In the data rows, the value 128 means zero.
Two rows play each game, the first against the second. How much does the first row win by? 15 is about a draw, 30 a big win and 0 a big loss. Wins can go round in a circle: one row can beat a second, the second a third and the third the first. Each row has two weighted sums of its numbers, A and B, taken from their middle values. A row wins by its A times the other's B, less its B times the other's A.
[ 97 114 119 115 101 116 133 107 115 119 123 148 124 142 115 101 146  97
 130 140]
[166 150 153 104  97 135 153 136 135 110 111 149 132 131 134 169 132 156
 133  89] -> 13
[ 95 122  91 118 139 143 101 123  79 123 155 127  90 119 111  86 140 122
 123 147]
[143 136 151 119 100 147 103 133 108 119 104 181 110 127 119 134 126 119
 138  95] -> 14
[129 100 126 101  59 120 117 149 122  96  85 228 137 123 108 154 124 121
 103 128]
[134 161 113 141  95 103 215 135 163 119 165 167 141 140 144 125 114 160
 164 109] -> 20
[141 118 111 119 113 122 157 119 134 145 133 122 113 131 155 106 110 119
 174 142]
[145 147 118 138 179 167 115 155 143 142 144 109 112 133 126 126  92 122
 124 154] -> 7
[132 146 135 145 145 144 136 135 148 128 153 135 123 127 140 128 102 126
 152 116]
[118 119 128 104 143 150  93 128  91 145 121  94 120 130  94 124 176 153
  69 156] -> 15
[126 151 147 175 151 144  98 133 121 152 138  94 129 102 162 137 125 156
 143 131]
[176 147 151 174 132 118 130 188 160 107 111 145 167 119 161 147  67 107
 164 100] -> 22
[150 156 154 139 152 163  89 154 101 126 125 115 118 120 128 139 125 138
 124 101]
[116 126 155 189  98  73 152 122 195 123 112 137 200 118 163 140 115 106
 154 136] -> 19
[ 92 100  88 100 184 165 164 124 180 125 220 126 121 150 108  96  74  93
 124 175]
[115 152 107 139 148 138 122 137 112 121 155 138 118 127 102 115 131 143
 102 130] -> 11
[156 131 175 159 150 111 145 143 163 154 101  54 173 135 173 167 129 142
 140 123]
[123 126 114 168 132  84 143 125 154 132 133 106 150 107 149 120 128 140
 144 134] -> 14
[107 100 124 108  72  96 152 118 110 118 112 154 129 136 134 110 157 120
 148 122]
[179 199 142 201 188 149 124 124 242 152 154  78 150  86 161 147  82 148
 160 156] -> 7
[124 119 156 164  94 102 100 152 112 115  93 142 141  98 166 143 140 136
 160  96]
[153 130 190 179 154 110 134 169 154 149 102  70 192 123 178 204 123 176
 116 103] -> 13
[156 113 140 132 122  95 164 102 198 148 110  90 169 126 153 147 121 126
 142 149]
[151 141 159 160 141 106 142 159 162 121 115 106 166 119 151 174 124 158
 128  95] -> 11
[144 175 114 137 162 150 143 142 108 127 168 100 115 136 120 105 120 143
 131 118]
[136 108 140 115  92 140 116 169 100 126  98 191 136 130 124 166 119 152
  96 124] -> 26
[ 95 116 132 124  99 101 144 122 134 110 130 152 158 137 105 128 161 131
  98 127]
[144 131  98 133 186 179  71 121 123 157 152 111  91 109 114  93  84 103
 123 173] -> 18
[127 131 173 132 112 128 132 138 112 123 116 112 157 143 146 146 142 124
 134 104]
[143 139 166 118  97 128 152 146 128 122 107 154 147 147 128 165 144 153
 119  93] -> 13
[151 167 150 186 120  84 205 146 169 138 160 118 181 126 166 145 119 187
 161  83]
[152 164 131 147 129 128 121 114 126 149 111 116 137 126 116 130 140 146
 105 141] -> 12
[ 98  91 127 125 132 110 101 109 128 127 102 121 142 135 112 124 139  87
 100 154]
[ 79 124 128 194 147  54  98 101 161  94 105  72 173  92 146 137 157 101
 125 130] -> 19
[130 157 121 135 155 162 154 132 115 167 189 138  95 142 115  97 123 172
 137 114]
[139 165 130 129 126 114 180 162 131  98 147 136 133 137 127 159 142 183
 124  75] -> 16
[ 83  95 114 133 138 121 111 113 112 140 158 100 124 116 130  87 149 121
 133 151]
[157 153  98 112 138 157 186 143 159 162 171 120  98 139 135 105 113 169
 154 162] -> 14
[ 93 107 144 155 112  64 126 111 106 118 100  75 158 126 152 111 176 107
 147 110]
[ 93 125 134 172 131 120  57 114  89 131  97 139 137 120 115 104 132  77
 108 147] -> 23
[103 109  87  82  99 120 149 110  81 118 148 146 105 143  96  87 157 127
 113 139]
[ 93  96 112 106 145 120 125 101 119 128 139 100 125 138 114 119 143 111
 105 147] -> 14
[ 86 135 106 144 152 104 133 136 107 102 158 107 120 116 120 129 160 163
 111 104]
[ 89 108 102  95  91  98 165 128 103 101 137 144 118 141 112 112 174 143
 121 121] -> 10
[177 139 172 105 107 148 110 141 116 134  67 126 119 129 143 180 143 150
 129  98]
[141 134  68  77 111 126 216 161 119 109 185 138 101 143 122 101 128 176
 145 128] -> 14
[124 138 122 105 100 113 149 139  94  81 125 168 108 133 122 146 140 143
 136  64]
[134 125  82 124 159 134 150 114 184 128 173 121 121 118 126 103  82 108
 144 170] -> 14
[142 135 168 144 135 112 146 157 110 112 127 111 155 138 149 158 126 145
 140  58]
[170 175 151 163 121  67 184 144 157 108  96  67 183 115 170 207 155 202
 123  83] -> 17
[144 102 154  88  97 132  80 128  91 109  72 108 131 107 131 168 169 140
 102 119]
[ 96 107 100 115 100  92 151 111 100 121 143 118 130 128 123  91 166 135
 130 137] -> 14
[ 86  74 115  80 139 120 134 132 114 106 143  77 130 139 120 122 165 119
 107 145]
[121 123  92 156 123  92 161 138 124 143 164 157 135 125 117  80 117 146
 135 126] -> 15
[ 87 110 156 184 114  57 141 153 136  96 120 135 178 112 156 162 150 151
 134  67]
[120 133  72  86 157 177 103 118 112 108 165 164  54 124  88  92 102 102
 127 142] -> 15
[130 121 164 107 132 161  63  79  97 136  95 115 124 137 111 124 133  67
 113 130]
[ 91 126  93 129 121 106 140 146  81  94 159 155 123 135 102  90 139 122
 117 110] -> 24
[ 83 122 105 132 154 105 166 111 147 110 175 118 127 137 123 121 130 130
 130 115]
[121 150 133 100 132 168 140 139  90 111 158 155  87 145 122 141 126 149
 135  83] -> 15
[ 91 129  32 101 119 137 136 118 127  85 179 189  75 129  85  30  97  55
 154 183]
[123 122 100 102 131 123 145 137 131 110 146 130 116 119 112 142 145 167
 103 126] -> 14
[153 134 172 167 176 114 133 129 191 167 106  58 183 135 141 174 130 148
  97 140]
[149 141 165 152 207 179  64 146 148 150 123 104 131 121 113 175  98 134
  79 124] -> 17
[118 139  86 109 136 162 125 174  90 108 179 159  77 112 110 100 130 169
 129 122]
[143 121 166 150 152 122 125 134 180 147 111 110 158 124 138 174 124 147
 112 118] -> 19
[ 90 147  62  99 151 146 143 115  91 105 199 177  63 136  66  79 135 145
 105 112]
[104 131 132 141 112 104 138 132 126 110 131 131 133 111 143 152 157 166
 130 104] -> 15
[139 162 119 108 166 183 129 158 109 147 163 107  87 137 104 124 148 184
 102 137]
[ 93  85  97  99 102  81 168 148 121  91 129 118 135 135 131 119 160 130
 130 131] -> 16
[138 149  94  96 117 160 156 137 125 107 167 197  83 134 110 114  95 133
 147 113]
[141 139 134  79  87 141 164 171  72 101 120 158 119 162 112 140 154 156
 113  94] -> 13
[177 127 124  51 117 202 114 115 124 160  99 150  72 158 100 113 115  98
 125 175]
[152 129  94  76 142 187 104 119 105 137 135 115  48 120 133 102 111 114
 164 155] -> 13
[129 105 143  98  81 116 157 127 144  97 120 150 135 130 155 141 123 109
 172 104]
[109  90  91 128 179 162  67 116 123 155 155 111 103 111 111  77  94  83
 116 194] -> 7
[100 129  56 127 157 144 115 145 103 104 195 190  79 110  83  79  97 132
 115 128]
[131 118 189 146 117 119 112 103 162 152  74 121 173 153 132 148 132  80
 120 137] -> 17
[105 163 144 203 150  98 114 156  88 124 144 116 145 115 135 120 148 162
 127  73]
[112  92 146 160 155  92  95  94 181 145 101  75 166 110 139 136 136  95
 119 156] -> 9
[144 110 155 152 111  92 120 106 178 145  77 111 165 104 160 176 133 139
 129 137]
[103  91 143 105 118 108 124 107 136 119  98 125 127 140 125 143 154 105
 124 117] -> 25
[130  99 111  79  75 146  96  85 102 129  95 171  72 120 130  88 128  73
 176 146]
[ 75  91  45  37  80 115 153  92  97  54 155 193  96 133  72 110 145 102
  88 151] -> 14
[ 79  99 148 164 155 117 153 136 179 137 183 141 154 128 145 139 109 141
 140 109]
[156 132 191 157 108 111 121 122 153 155  70 121 176 142 143 154 134 111
 129 118] -> 21
[ 85  90  93 126  57  73 196 147 135  88 142 178 156 139 158  97 113  93
 177 144]
[122 133 158 185 112  70 133 133 109 125 108 125 164 112 159 154 145 161
 140  66] -> 19
[158 107 202 139  82 124 112 158 120 153  68 148 164 131 157 169 141 146
 135  95]
[105 139 141 107  80 104 183 146  87  74 131 177 137 156 131 166 145 150
 129  54] -> 21
[158 146 139 133 138 133 125 110 162 152 110  94 132 124 131 131 134 130
 130 150]
[129 102 139  71 134 159 109 137 101 109 122  96 118 135 124 148 143 121
 110 128] -> 16
[118 103 129  66  75 151 120 126  84 107 117 147  99 125 131 128 160 132
 139 128]
[ 99  93 147  98  98 106 110  96 117 119  73 145 126 153 101 129 171  83
 107 123] -> 17
[146 149 164 191 143 133  96 120 174 148 120 153 147 102 152 149  85 119
 152 111]
[ 96  91 101 127 153 117 112 108 127 152 147  64 134 121 123  82 150 112
 115 190] -> 14
[167 195 155 153 149 178  85 123 142 135 110 181 112 133  93 143  97 112
 108 112]
[185 197 140 179 145 161 128 137 172 140 154 151 135 108 146 123  63 129
 168 119] -> 19
[111  86  83  86 118 121 123  92 152 120 120 137 100 122 113 101 127  84
 134 176]
[123 149  93 144 143 108 167 161 124  99 178 121 124 118 132 107 123 158
 146 104] -> 10
[ 90 108  93 115 106  91 167 159  83 100 150 124 121 131 132 110 165 161
 131 113]
[ 75  76  65 154 106  80 128 124 114 132 150 110 142 111 149  33 122  72
 166 208] -> 20
[195 147 182 152 125 155  92 134 136 157  82 144 138 123 153 152  83 107
 156 103]
[ 56 100  84 127 146  86 137 124 106  75 170 128 128 124 107 111 144 116
 107 111] -> 15
[ 89 107 108 122  67  93 131 108  77 121 116 131 124 122 140  84 173 117
 151 147]
[129 150 173 138 143 160  78 119 100 140 102 140 128 135 105 166 143 138
  80 103] -> 16
[107  94  98  93 103 112 141 109 123 121 129 143 127 137 105 106 143 112
 111 157]
[147 129 143 204 136  49 134 126 175 154  94  98 201 106 137 145 139 155
 103 125] -> 14
[138 132 185 163 104 104 148 173 131 118 110 138 184 139 155 158 127 139
 140  79]
[187 178 135 142 163 186 108 154 182 120 137 164 111 106 134 169  55 133
 141 120] -> 10
[ 97 133  67  93 120 124 181 132  87 115 184 122  95 142 109  81 156 159
 127 144]
[156 145 100 152 138 128 124 133 150 132 138 128 127 108 139 101  86 109
 155 154] -> 25
[130 103 176 115 134 128 106 113 144 125  97  77 150 129 149 161 145 107
 132 116]
[129 136 163 141 148 142 109 136 103 139 120 125 136 145 121 143 128 128
 109  97] -> 20
[126 118 120  98 118 117 122 137  77 121 103  98  87 121 133 134 183 167
 133 100]
[ 94 121 124 142 123 101 138 117 122 117 152 106 145 123 130 101 156 127
 135 124] -> 15
[123  87 123  61 119 146 147 115 141 123 135 128 117 149 113 132 135 114
 118 146]
[ 89 128  63 124 169 156  76  79 109 125 170 131  65 107  98  57 109  74
 136 173] -> 19
[132 126 159 137 104 112 154 172  97 143 123 123 140 130 147 150 171 205
 127  84]
[117 113 124 130 119 101 138 119 175 114 111 155 133 126 122 138 128 111
 131 126] -> 14
[ 91 115  93 152 166 105 108 123 132 117 160 104 120 103 115  96 138 126
 120 137]
[ 91 114 124 197 164  99  87  91 148 168 143  86 171 119 115  58 126  73
 116 186] -> 13
[124 123 135 144 113  92 146 132 146 119 113 139 144 127 135 139 137 134
 136 107]
[133 146 143 152 128 117 135 104 157 123 124 148 148 137 127 127 102  90
 142 113] -> 16
[ 72 118 112 118 117 109 149 108 147  99 142 150 128 153 101  94 147  79
 129 142]
[127 120 158 152 123  90 141 152 134 113 107 104 189 134 142 164 137 136
 105 110] -> 18
[102 115 115 124 163 149  79 105 116 136 136 116  95 111 112 125 137 125
 108 141]
[152 176 112 151 204 201  45 153 110 130 148 109  85 100 107 113  90 117
 111 150] -> 27
[112 132 105 121 160 142 141 148 135 109 163  85 117 128 140 119 121 125
 141 147]
[158 142 154 105 106 159 118 146  97 111  99 170 119 145 131 161 101 113
 131  95] -> 17
[110 136 110 145 148 141 121 128 134 147 141 136 114 141 110  90 118 104
 124 165]
[157 124 156 122 130 128 122 121 140 152  97 110 129 133 130 142 140 135
 128 117] -> 13
[142 118 147 127 133 119 146 110 188 127 115 118 143 131 151 155 104 104
 155 124]
[106 131  89 127 169 138 127 149 131 101 180 140 116 113 101 134 115 157
  92 125] -> 9
[165 177 119 142 135 145 143 180 137  99 143 133 145 118 132 151 102 157
 119 126]
[118 100 142 105  76 118 143 105 100 157 118 146 125 143 128  97 163 132
 143 129] -> 23
[147 161 174 173 187 119 134 146 148 146 135 118 158 146 101 167 131 170
  82  59]
[142 126 175 167 134 121  88 110 135 157 100  82 163 114 153 124 132 104
 143 132] -> 13
[ 88 114  90 117 152  95 176 112 131 125 172  95 138 147 102 110 154 147
  92 142]
[154 196  88 152 195 185 132 165 163 118 198 151  78 109 118 121  66 156
 145 124] -> 24
[147 138 122 144 129 174  85 122 152 152 128 180 106 112 126 104  75  91
 148 170]
[145 154  55 113 143 142 214 173 153 126 217 104  93 123 152  77 101 176
 185 162] -> 3
[154 100 170 151  64  71 140 148 122 135  62 166 182 132 153 151 131 127
 140  92]
[144 121 115 101 125 150 126 129  97 160 120 103 115 141 123 107 137 133
 115 171] -> 11
[163 116 158 115 132 131 160  95 210 154 113 149 166 155 121 167  84 101
 114 137]
[157 159 170 131 110 158 128 122 125 141 118 164 126 137 135 154 113 138
 140  94] -> 19
[113 115  88  73 117 136 157 135  87 124 150 138  88 144  98 111 162 164
 104 133]
[ 99 139 116 130  99 113 148 151  99  83 146 111 126 118 159 111 150 130
 170 117] -> 18
[177 180 166 143 122 133 201 194 195 112 145  99 146 118 186 188 131 212
 181  82]
[167 148 121 115 149 200  78 156 111 133 134 131  92 110 132 119  86 116
 140 156] -> 4
[130 104 108  98  68 109 131 127 108 124  91 190 122 136  99 108 146 116
 112 144]
[180 140 148  72 111 182 149 137 114 156 115 138 102 162 123 137 121 138
 133 131] -> 17
[144 145 108 139 188 189  76 128 132 150 154 125  92 115 117 108  72 101
 126 164]
[107 109 131  75  74 146 107 149  76  99  83 181 112 154  93 129 164 104
  93 141] -> 10
[108 132 126 146 134 101 164 110 167 150 143 109 197 162  88 106 145 116
  65 186]
[187 166 117 121 148 175 129 150 121 141 141 131 106 129 132 125  77 133
 142 133] -> 23
[147 159 102  44 117 212 106 182  66  60 130 216  37 128  92 184 117 167
 100  83]
[152 159 131 139 112 146 145 187 107 121 150 144 122 116 147 128 125 179
 151 106] -> 24
[159 137 146 139 148 168 102 151 121 167 123  98 126 123 146 130 113 142
 130 155]
[156 143 153 147 132 143  91 124 141 128  97 149 149 128 123 140  91  84
 122 129] -> 15
[122 134 136 162 119  92 123 129 124 127 105 116 152 122 136 128 145 129
 126 122]
[ 78 125 145 156 125  97 139 110 158 100 135 146 163 141 125 135 129  90
 126 113] -> 12
[164 154 183 154 127  87 164 147 142 129  99  75 197 127 149 215 166 212
  88  75]
[141 117 191 218 150  67 110 130 206 148  81  71 209  98 184 179 120 127
 144 112] -> 14
[ 75 114 108 108 104 103 157 131  91  97 156 119 114 132 128 106 180 148
 138 111]
[195 133 162  88  91 140 154 141 131 138  91 135 123 129 150 183 135 180
 140  89] -> 9
[122 143 114  93 128 144 140 117  96 112 145 127  76 127 126 136 151 160
 141  92]
[152 135  91  89 136 163  97 155  72 108 120 138  73 124 108 111 118 122
 123 131] -> 22
[141 168  95 129 145 136 147 141 129 118 145 145  76 120 123 129 124 164
 146 104]
[142 107 161 166 128  97 116 150 157 133 100 103 181 108 161 162 119 135
 128 123] -> 17
[103 113  82  89 137 148 148 150  86 127 170 116  89 135 116 103 147 163
 115 151]
[159 104 153  99  83 114 138  86 180 137  53 115 136 130 169 168 124  91
 165 154] -> 18
[ 67  97 115 122 117 105 153 135 101 122 175 127 119 122 128 112 179 180
 126 107]
[135 162 154 141 127 107 165 132 165  97 127 127 158 141 129 161 134 134
 130  84] -> 17
[ 82 150 132 225 147  48 141 132 159  86 144 104 178  96 168 144 127 132
 156  79]
[189 129 160 146 110 128  98 152 148 124  74 130 157 102 166 167  89 114
 152 120] -> 22
[197  89 179  77  94 157 116 122 147 174  68 146 124 128 142 179 123 151
 129 119]
[120 145  67 111 170 159 130 106 136 122 179 154  65 133  95  75  86  90
 145 145] -> 14
[174 153 152 141 168 165 109 155 146 132 124 101 124 114 157 172  87 141
 142 111]
[ 99 105 109 109 126 133 132 120  84 130 163 126 107 134 124  88 137 122
 141 125] -> 15
[112 106 188 163 121  74 122  89 175 143  73  83 192 126 151 182 165 125
 110 119]
[157 161 132 139  83 152  81  83 156 127  75 187 111 102 138 131  94  73
 161 163] -> 6
[132 127 154 148 107  94 120 145 118 102  92 141 157 120 138 163 139 134
 123  83]
[ 79 108 106 127 120  95 151 113 120 124 151 116 131 137 116  90 165 126
 125 140] -> 14
[120 140 100 101  89 124 178 123 125 121 159 142 105 126 129 104 158 167
 152 133]
[126 136 132 146 127 122 138 111 159 131 132 137 142 125 138 137 111 119
 137 134] -> 15
[138 154 159 153 106 138 115 134 120 122 116 170 145 129 133 141 110 118
 135 103]
[152 161 139 169 180 140 110 150 156 117 136 100 146 108 146 168  88 137
 124 114] -> 13
[148 153 155 140 149 179  71 140  91 160 116 123 109 125 117 124 130 137
 110 132]
[152 120 174  91 117 178  50  82 124 149  55 150 103 136 100 148 137  75
 104 141] -> 5
[149 140 170 145 137  99 171 152 149 129 110  78 171 138 163 197 144 182
 121  86]
[102 119 120 138 110  85 170 112 141 130 146 143 146 138 117 112 150 142
 125 116] -> 13
[121 148 157 129 129 140 149  81 158 140 138 153 105 140 138 150 123 131
 160  85]
[119 131  92  67  64 106 228 151  93  83 166 162  93 146 138 120 162 184
 170  78] -> 6
[154 188 115 135 103 114 209 161 131 116 149 146 118 149 136 118 136 173
 164  94]
[130 105 142 117 107 101 148 126 137 130 116 134 142 133 126 135 151 144
 127 104] -> 16
[148 127 132 112 134 158 111 157 112 128 119 121 143 134 120 146 113 128
  93 156]
[104 144  75 112 155 179  96 146 103 120 158 142  78 124  96  95 121 121
 102 187] -> 8
[ 20  88  53 150 109  27 235 109 161  75 215 169 187 156 103  70 122  93
 118 145]
[106 129 109 107 115 154 111 109  93 132 140 148  97 134 109  93 137 110
 126 154] -> 16
[175 131 109 112 134 177 119 134 148 152 138 149 110 120 136 117  64 111
 146 173]
[147 142 145 141 143 160  94 153 102 149 113 100 125 124 141 134 125 137
 123 145] -> 1
[128 123 165 113  79  93 141 115 120  99  70 154 155 147 126 176 157 120
 112  83]
[167 141 154 112 120 168 112 146  95 160 103 126 113 147 126 121 129 130
 130 132] -> 16
[126 137 114 124  99 136 125 123  99 136 126 171 108 131 115 102 131 128
 131 135]
[119 144 112 122 167 136 137 148 119 110 158  88 120 125 121 146 142 166
 102 121] -> 14
[167 191 143  54 112 175 207 226  74  45 161 217  55 144 122 252 141 255
 121   0]
[117 117 138 125  66  91 159 141  94 130 100 131 175 153 128 116 167 131
 110 146] -> 13
[121 133  93 134 132 139 127 124 108 146 159 120 114 123 124  75 121 123
 138 169]
[144  87 178 124  73  83 123 116 128 133  63 135 168 126 146 154 156 121
 135  95] -> 20
[119 142  79  67 121 141 164 117  86 103 168 166  63 141  84 112 154 168
 115  93]
[141 105 184 222 151  57  99 127 213 146  64  77 233 109 165 163 106  83
 123 141] -> 13
[137 123 134 112 129 128 121 130 132 113 109 115 132 127 129 149 131 121
 120 125]
[108 123 125 115 115 129 167 162 152 100 158 167 125 131 129 150 130 160
 133 106] -> 16
[106 113  85  99 128 110 143 126 127  93 143 142 104 124 107 119 138 127
 120 124]
[185 172 155 114  92 175 138 149 111 120 118 193 102 134 148 152  84 134
 174  80] -> 16
[156 158 160 143 127 155 131 135 149 138 136 171 147 137 119 147  95 131
 120 110]
[ 81  96  67  99 108 116 158 134  86 125 178 138 109 130 112  77 152 151
 117 164] -> 12
[207 150 176 119  78 148 108 143 115 131  61 181 120 111 156 192 107 156
 151  73]
[ 83  92 120  92 121 122 125 142  53 122 132 110 102 142 116 122 187 159
 103 110] -> 21
[ 94 127  89 138 122 117 143 141  93 126 163 166 121 134 103  93 131 143
 108 137]
[157 152 156 246 195  91 121 135 237 185 132  12 205  89 189 121 101 131
 161 182] -> 19
[172 144 186 184 150 113 132 181 167 151  92  83 187 118 172 203 119 182
 117 107]
[131 117 144 154 131 104 145 122 151 164 131  75 172 128 147 116 143 141
 128 155] -> 16
[152 165 138 146 157 164 115 128 156 151 124 113 121 134 130 130 105 116
 132 156]
[153 144 138 109 132 169 112 134 106 133 131 132 112 131 123 135 116 133
 123 123] -> 15
[135 156 108 108 135 160 139 126 123 127 149 136  92 136 116 113 124 133
 135 137]
[146 121 174 165 111  90 108 115 170 145  57  72 196 117 160 163 148 111
 119 161] -> 15
[139 171 116 144 161 160 145 155 172 108 166 120 136 132 131 126  85 112
 137 155]
[127 123 142 121 125 119 140 116 152 128 114 125 127 137 131 139 138 122
 138 116] -> 15
[139 121  63  99 152 160 108  93 151 139 149 164  74 123  89  73  79  75
 131 185]
[118  96 161 134  92  79 128 100 157 115  75 130 174 142 134 127 140  62
 141 123] -> 23
[129 122 121 115 135 145 113 132 113 134 129 119 107 124 127 119 131 129
 130 137]
[176 207 111  68 180 230 146 199  53 125 183 128  34 150  89 153 143 240
  93  76] -> 14
